Here are the same points, seen from different sides; a view may also be mirrored.
A view may leave some points out. In some views, one point has been moved. Which views, in the order they come, and which point in each? Write - if no view has one.
Scene 1:
panel a:
  dubud [ 1.95  0.05 -0.31 -1.29  0.48 -3.56  2.86  0.51]
  dubi [ 0.25  0.84  0.17 -2.80  1.48 -4.68  1.68  1.94]
  Nere [ 0.16  1.00  0.44 -3.26  2.25 -2.54  1.29  2.22]
  nemal [ 0.81 -0.68 -1.79 -4.53  0.93 -2.20  1.03  1.76]
  fip [ 2.02 -0.74 -1.35 -2.69  0.81 -0.99  2.11  0.77]
  rabab [ 0.84  0.99  0.75 -2.17  1.99 -2.30  2.04  1.64]
panel b:
  dubi [ 1.83 -2.16 -1.84  0.62 -5.80 -0.78 -0.23 -3.93]
  tipeg [ 1.22 -1.55 -0.58  0.55 -5.10  1.18  1.06 -5.83]
  dubud [ 1.84 -2.24 -1.79  0.54 -4.94  1.37  0.87 -6.09]
  rabab [ 0.52 -1.16 -0.35  0.32 -5.50 -0.27  0.76 -4.62]
  fip [-0.68 -1.77 -2.50 -0.69 -4.69  0.52  1.98 -6.64]
  folo [-0.45 -1.02 -0.98 -0.11 -5.78 -1.66  0.75 -3.72]
  nemal [-0.79 -2.24 -3.77 -0.89 -5.22 -1.43  1.23 -5.11]
panel c:
  dubud [ 2.30 -5.15 -1.35  3.68  1.04  3.54 -4.89  0.40]
  fip [ 3.32 -3.93 -1.39  3.61 -1.73  3.22 -4.20 -0.24]
  tipeg [ 2.17 -5.79 -1.17  2.93  0.19  2.74 -5.09  0.87]
  dubi [ 0.22 -4.80 -1.72  5.48  0.45  2.64 -4.92  1.85]
  Nere [ 0.48 -4.78 -1.52  4.80 -1.52  1.76 -4.88  2.14]
  folo [ 0.51 -4.71 -1.63  4.76 -2.24  1.57 -4.79  2.16]
panel d:
  nemal [-8.07  5.98  4.99 -3.02  3.41 -4.67 -1.75 -5.24]
  fip [-7.41  2.73  3.56 -2.11  3.42 -4.20 -1.21 -3.95]
  dubi [-6.26  3.36  6.74 -3.11  3.83 -4.88 -3.47 -5.54]
  dubud [-6.18  2.16  4.41 -1.89  3.94 -4.80 -2.22 -4.31]
  tipeg [-6.95  1.46  4.81 -2.65  3.57 -4.18 -2.37 -4.35]
  folo [-8.38  3.62  6.75 -4.52  3.11 -3.71 -2.68 -5.51]
panel e:
  tipeg [-0.26  1.10 -1.91  0.54  0.20  0.13 -1.75  0.52]
  nemal [ 0.20  0.42 -2.60  0.96 -0.83 -3.32 -1.42 -1.32]
  folo [-0.44  2.87 -2.27  2.37 -0.90 -2.59 -2.99 -1.14]
  fip [ 0.53  1.15 -2.63 -0.68  0.17 -2.62 -2.03  0.53]
  dubi [-0.91  1.52 -1.85  2.75 -0.81 -0.17 -2.08 -0.96]
  rabab [-0.36  3.03 -2.04  1.51 -0.23 -1.19 -3.04  0.10]
panel f:
  rabab [ 4.67  3.60  3.96  2.19 -0.26 -0.72  1.51  3.23]
  dubi [ 5.27  2.76  4.09  1.94 -1.02  0.48  0.86  1.57]
  fip [ 4.69  3.46  4.08  1.85 -0.29 -4.10  1.77  1.89]
  Nere [ 4.85  2.81  5.15  2.24  0.14 -0.35  1.31  2.83]
  tipeg [ 4.49  4.17  2.42  1.79 -0.81 -1.57  1.83  2.69]
  nemal [ 5.26  2.12  6.08  1.98 -0.24 -2.83  1.02  0.85]
  dubud [ 4.85  3.68  2.23  1.52 -1.52 -1.87  1.45  1.45]
panel g:
  fip [-0.86  1.19  0.47 -3.28 -0.97  0.99 -0.66  2.40]
  Nere [-0.94 -0.68  1.46 -3.94 -1.60  1.24 -0.69 -0.96]
  dubud [-0.93  1.65  1.06 -4.11 -2.55  2.51 -2.64  1.42]
  tipeg [-0.75  0.54  0.32 -4.01 -2.14  3.19 -2.01  1.05]
  rabab [-0.77 -0.46  0.76 -4.00 -1.85  2.36 -1.18 -0.15]
  dubi [-1.14  0.43  2.37 -4.28 -2.55  1.54 -2.13 -1.12]
Moved in: panel d, panel e
  out of place in panel d: fip
  out of place in panel e: tipeg
